In the rows, 128 means zero.
One turn sends every row of this set to another row. A few are shown first. Where does it send the rows asked after them?
Neka: [110 150 164 153 174 147 148 110 152 130 135 119 115 134 142 124  99 111
 104 139 127 129 136 160  90  99 144  94 141 113 107 136 141 132]
dofi: [172  84 134  83 112 137 113 102 137 132 120  93 137 146 121 135 168 154
 122  92 141 108 148 144  85  75 121  95 126 123 114 109 153  85]
Vug: [148 120 166 112 134 151 118  98 130 146 124 117 121  74 166 154 153 130
 137 148 171  99 136 138  73  89 140 115 152 112 115 156 153 139]
pokis: [151  81 118 130 133 112 145 118 168 124 134 163 148 152 133 122 108 122
  99 100 118 146 143 118  93 108 126 117 125 113 104 138  85 119]
Refev: [184  93 144 142 166 155  97 134 128 149 158 130 137 120 141 135 124 138
 131 139 142 151  90 156 117 125 106 104 118 101 106 139  98 124]
fak: [147 113 145 155 134 104 138 135 129 123 147 107 126 141 116  89 127 105
 132  77 121 109 114 130  99 124 136 134 168 117  95 132 129  93]
bafid: [160  89 140 134 144 112 167 118 133 139  99 164 152 125 153 116 117 142
 133 110 155 142 166 125  78 113 126 129 126 115  77 116  85 111]
mosip: [148 107 158 123 136 124 148 104 129 113 125 110 154 111 163 108 151 126
 146  98 110 135 166  89 103 126  97 162 129 118 126 136 144  98]
Vigu: [147 135 159 141 159 114 106 121 114 122 140 148 135 157 144  89 174 123
 102 131 124 126 122 115 113  99 135  92 158 117 108  99 118 126]
gis: [139  95 122 130 113 128 175 134 144 156 115 123 115 152 129 125 134 163
 136 117 148 139 171 133  85 127 119  87 114 104  76 129 115 121]
vapiv: [141 125 134 140 149 120 120 141 141 126 147  81 136 170 135  87 136 141
  85 113 121 126 126 125 127  99 109 126 154 102  92 103 131 136]
fufu: [150  86 170 140 163 158  88 106 127 124 149 130 153 151 143 123 158 119
 150 140 124 106 140 131  74  75 136 127 143 131 144  90 131 101]
Ruv: [151  87 134 141 153 149  81 116 157 137 147  76 139 170 151 131 121 141
 148 121 127 110 156 117  94  80 126 153 137  98 126  96 142 112]
Fep: [172  88 115 132 169  99 121 131 119 140 134 112 136 157 151 140 157 139
 128 101 133 129 113 183 109  90 127  93 140  96  90 122 142 113]
tona: [193 108 161 117 122 153 130 104 140 129 139  97 133  80 143 140 140 128
 126 122 160 103 153 163  87  99  95 142 130  85 130 142 161 105]
pabis: [147 119 161 135 136 132 101 114 106 117 107 132 136 147 133 111 154 171
 124 122 137 125 126 125 104 103 161 116 158 116  51 105 150  92]
nep: [152 120 152 138 158 150 179 115 141 141 117 126 132 129 151 109 125 148
 133 108 140 155 132 146  81 129 101  78 137 136  83 132  87  98]
zekun: [181 125 124 114 141 130  92  88 145 135 129  69 134 137 145 121 125 125
 120  67 130 129 118 124  80 103 117 114 156 141 107 138 104 113]
gisu: [184 120 150 121 108 156  91  97 133 124 131 104 114  76 139 138 120 143
 125 124 171 113 133 120  77 139 115 142 149  98 111 137 125 144]
popuz: [103 113 137 125 119 135 150 113 170 121 131 139 135 156 123 108 120 159
 107 115 137 149 163 110 100 106 134  85 131 128  75 135 128 123]
suma: [152 113 137 114 159 137 152 117 145 111 129 157 146 150 160 121 129 157
  96 109 126 168 145 148 101  97 108  69 123 124 107 127 116  95]
refi: [140 115 125 130 171 126 128 110 170 167 144  99 162 119 177 138 162 133
 155 108 135 112 122 119  78 101 103  89 121 141 111 143 139 130]
Lur: [132 101 132 131 113 133 180 134 147 149 112 118 117 148 142 124 133 156
 133 118 147 138 172 127  84 126 128  94 106 107  65 134 122 125]
Nofa: [162  83 147 123 157 123 126 136 147 140 144 130 152 161 140 112 162 129
 113 126 109 103 136 123 144  62 142 118 147  93  93 107 122 109]
fidu: [169  89 141 132 143 112 170 123 138 141 111 162 147 118 156 119 114 136
 140 106 149 137 154 123  77 115 135 129 120 121  76 117  80 119]
fefif: [171 120 169 108 120 160  86  94 112 105 127 104 139  94 135 137 125 138
 138 110 149 143 115 131  96 114 159 153 143 114 132 118 145 142]
gid: [106  99 155 151 156 119 123 150 143 156 144 137 148 101 141 107 108 107
 130 128 169 120 135 119 101 111 142 149 138 107 103 149 132 130]
kemo: [168 133 157 129 127 160 110  86 156 127 142  74 136 111 136 131 134 105
 146  98 146 121 126 147  96  97 144 133 119  91 140 142 163 101]
befe: [152 107 142 115 125 148  99 112 132 144 123 104 144 111 143 159 156 123
 127 121 167 106 113 154  67  82 171 123 113 110 140 127 165 137]
ridu: [187 113 154 120 129 165 129 106 148 131 137  99 134  81 147 142 135 123
 126 113 165  96 155 155  92  99  96 141 132  90 129 154 151  94]
zaboz: [129 104 155  99 130 110 103  81 113 117  97 122 145 117 135 115 162 111
 129  93 139 126 162 111  73  96 151 122 169 137 107 126 139 126]
lurud: [165  87 138 118 106 148 105 113 124 130 129 120 155 132 133 138 174 183
 126 139 128 125 127 105  74 131 110 124 104 139  93 108 129 140]
bur: [139 120 165 141 128 155 120 138 116 134 131 131 126 130 132 108 148 158
 120 152 162 144 157 132 117 117 119 113 101  82 104 130 168  77]
riru: [121 132 182 120 139 171 114  89 143 125 133  99 101 131 144 114 130 122
 133 142 103 120 173  96 105  95 118 113 130 117 137 126 130  99]
fite: [133 104 127 131 151 118 100 116 169 161 153 105 120 131 141 134 117 107
 118 126 133  96 157 114  70  87 115 115 111 115 150 103 121 153]
neluv: [162  83 163 110 163 166  91  97 127 120 125 117 146 123 145 146 129 154
 100 152 116 132 148 142  92  82 100 134 117 126 127  88 105 138]
sibot: [122 117 151 149 151 148  85 103 109 117 144  79 115 167 148 118 145 129
 137 133 122 139 140 124  82 113 120 124 156 126 150 110 138 138]
Val: [191 124 153 123 107 152  93 103 138 135 145 104 110  78 140 137 122 144
 131 125 164 109 123 119  70 133 122 135 148 101 117 133 128 145]
kaso: [170 109 170 129 157 138 141 109 133  96 132 170 126 122 130 122 104 128
 114 140 123 136 157 151 108  98 137 127 124  82 122  87 132  99]
sesuk: [146 112 155 109 129 151 114 100 133 146 126 123 120  76 158 156 155 134
 140 146 185  94 137 139  75  95 133 103 148 118 120 156 148 134]
tafek: [156  99 125 135 129 143 125 133 152 138 148 128  99 155 121 151  85 152
 106 148 123 116 118 143 100 100 156 117 117  95 103 112 115 146]
dilap: [162 117 154 135 151 146 183 112 135 130 120 124 129 125 155 109 131 147
 135 111 141 158 132 154  81 132  99  74 121 131  82 124  97 105]

Refev goes to refi
Ruv goes to vapiv
And these:
Lur goes to gisu
pabis goes to neluv
bafid goes to tona
kemo goes to popuz
kaso goes to dofi

One turn sends every row of this set to another row. A few are shown first. Where does it send the rows asked after them?
Motaz: [147 130 121 125  51 145 205 118 182 103 155 172 146  97 129 152  87 142
 131 142 141 128 158 137 148 105 102 131 145 127 134 107 124 116 119 155
 156 137 132  69 113 146 207 142 128 113 120 167 105  90 138 118]
reb: [133 148 141 110  89 131  77 125 166 112 137 176 130 133 102 148 124  85
 122 126  95 126 153 119 114  89 111 154 155 115 141 105 125  96 157 125
 115 127 101  48 146 178 173 153 111 129 128 162 116 145 121 103]
naze: [148 111 130 138  85 120 132 122 140  81 118 165 215 129 119 127 107  76
 138 125 153 122 149  87 127  95 109 111 132 126 156 115 127 110 106 153
 159 127  89  75 132 116 135 136 138 114  58 169 125 148 111 122]
Mag: [127 170 113 116  88 140  95 107 171  81 129 152 146 140  90 153 119 102
 130 144 111 132 150 115 159  91  95 156 146 117 145 112 120  82 173 138
  96 120  93  59 139 170 158 137  94 113 122 166 136 128 112 122]
vunor: [139 148 121 141  63 125 142 111 169  98 159 156 105 138 107 120 121 193
 131 131 126  53 130 106 144 110 126 115 119 108 149 119 125 117  92 140
 143 126  88  81 137 149 111 129 127 116 132 146 109 132 170 135]
zovod: [126 119 145 134  58 134 129 118 124 128  88 176 195 132 115 138  89 138
 146 130 107  84 133 144 116 109  98 113  73 101 147 173 114 126 160 123
 130 147 108  71 112 145 123 140  94 117 143 132 130 144 134 128]
Libir: [142 153 114 142  67 125 140 121 162 108 157 164  94 119 108 121 126 185
 130 124 121  41 148 108 133 109 110 109 123 112 148 122 126 118  90 134
 149 130  98  70 139 148 121 138 125 121 136 139  99 147 163 125]
suf: [158 115 114 126  56 136 206 126 180 115 136 170 140 100 127 134  89 141
 135 130 139 125 157 145 124 100  91 129 170 126 146 120 128 106 106 140
 151 137 121  68 133 153 213 141 145 126 118 152 115 100 137 120]
Sis: [142 106 144 133  87 122 122 125 137  90 132 177 208 123 125 133 110  72
 137 127 149 119 148  84 123  99 121 112 124 127 148 105 126 122 109 156
 169 130 102  76 119 119 141 145 133 115  59 173 112 149 113 116]
Fab: [144 106 116 132  99 129 129 127 125  86 126 172 199 113 118 124 122  82
 154 133 156 106 150  78 137 105  85 113 135 141 151 119 126 107 115 160
 162 134 119  81 105 126 149 142 124 115  53 153 120 154 106 128]
Kiga: [125 119 143 133  59 134 130 118 122 128  89 175 195 132 115 138  90 138
 149 131 109  83 132 143 118 111  95 114  72 102 146 174 114 124 161 124
 129 147 110  73 109 146 123 140  93 117 142 130 130 144 133 130]
sep: [136 160 122 142  63 127 142 112 168  96 164 158 104 130 108 130 119 189
 125 133 124  52 141 107 150 111 127 111 108 108 144 114 123 124  97 142
 148 126  93  76 133 142 110 133 121 112 135 152 101 132 166 131]
soro: [127 130 136 102  97 137  75 121 160 113 140 175 126 142 102 138 133  99
 142 136 103 123 132 110 125  97 107 164 162 121 139 108 124  91 162 131
 110 130 114  62 128 193 177 148 104 131 118 152 125 139 125 119]
didev: [142 144 115 140  68 124 142 118 163 105 154 158  97 132 108 114 124 190
 133 126 124  47 134 108 133 109 116 114 129 110 149 125 126 115  90 133
 144 129  91  78 141 152 118 132 131 123 133 139 107 141 168 134]
tas: [124 117 144 132  59 135 128 118 122 129  90 176 193 131 116 139  92 138
 150 132 108  82 132 141 117 112  96 114  72 103 145 174 114 124 161 125
 131 147 113  75 108 146 123 140  91 117 140 129 130 145 135 131]
fem: [149 111 113 138  93 125 136 122 133  80 114 162 208 122 114 122 115  81
 148 131 158 113 150  85 134  98  88 112 138 134 159 124 126 101 111 155
 155 129  98  80 124 121 140 134 130 113  55 158 129 151 105 128]
kef: [124 145 121 107  95 142  87 110 163  93 136 159 137 146  95 142 131 110
 146 146 112 127 130 108 154  99  97 165 157 123 142 111 121  82 170 140
  98 126 109  68 123 187 167 138  94 122 115 155 138 128 121 130]
fef: [134 173 126 118  84 134  90 118 171  93 129 163 143 133  95 156 116  86
 116 131 100 131 164 122 134  86 104 150 145 112 146 108 120  93 165 128
 108 120  89  45 154 165 162 146 104 117 129 172 123 138 112 104]
sotu: [124 116 148 131  60 134 127 119 122 131  91 178 192 132 116 138  92 136
 148 130 107  83 130 142 115 111 100 114  73 102 145 173 113 126 160 123
 132 148 113  74 109 147 124 142  94 119 142 131 127 145 134 129]
Benu: [125 117 149 131  58 133 128 119 123 129  89 178 194 133 117 138  89 136
 146 130 107  83 133 144 114 109 100 113  71 101 145 173 114 127 160 123
 132 148 109  72 111 145 123 142  94 119 142 132 127 145 134 127]
seto: [154 106 125 122  52 136 203 118 185 110 141 168 147 114 129 134  87 146
 136 135 141 135 141 142 130 102 109 135 167 122 144 115 127 109 105 144
 148 135 117  74 131 155 207 136 147 124 117 158 119  90 144 126]
zedi: [139 163 118 143  64 128 142 118 166 102 164 163  97 119 109 130 123 183
 124 128 120  44 152 107 144 110 116 108 112 110 143 118 124 124  95 139
 152 128  99  70 133 143 117 138 120 115 137 148  94 141 163 124]
Zife: [154 130 112 126  54 142 206 126 179 111 145 173 138  89 127 145  89 138
 131 135 137 121 168 142 136 102  88 127 155 128 140 116 126 112 114 147
 155 138 131  64 123 148 213 144 133 119 121 158 106  99 134 115]
kiso: [147 115 130 122  49 140 204 113 186 105 152 168 149 112 131 145  85 148
 134 141 143 136 143 138 144 104 117 135 151 122 137 108 125 115 114 153
 149 135 123  76 119 150 204 137 136 117 117 167 114  82 145 125]
fepot: [140 103 135 130  94 127 120 127 129  91 137 181 198 113 124 132 120  74
 148 131 151 110 149  77 129 105 106 115 125 138 144 108 127 119 113 160
 170 135 122  79 105 125 149 148 126 116  55 162 109 154 112 120]

sotu goes to zovod
reb goes to Mag
Motaz goes to seto
And these:
Fab goes to Sis
didev goes to zedi

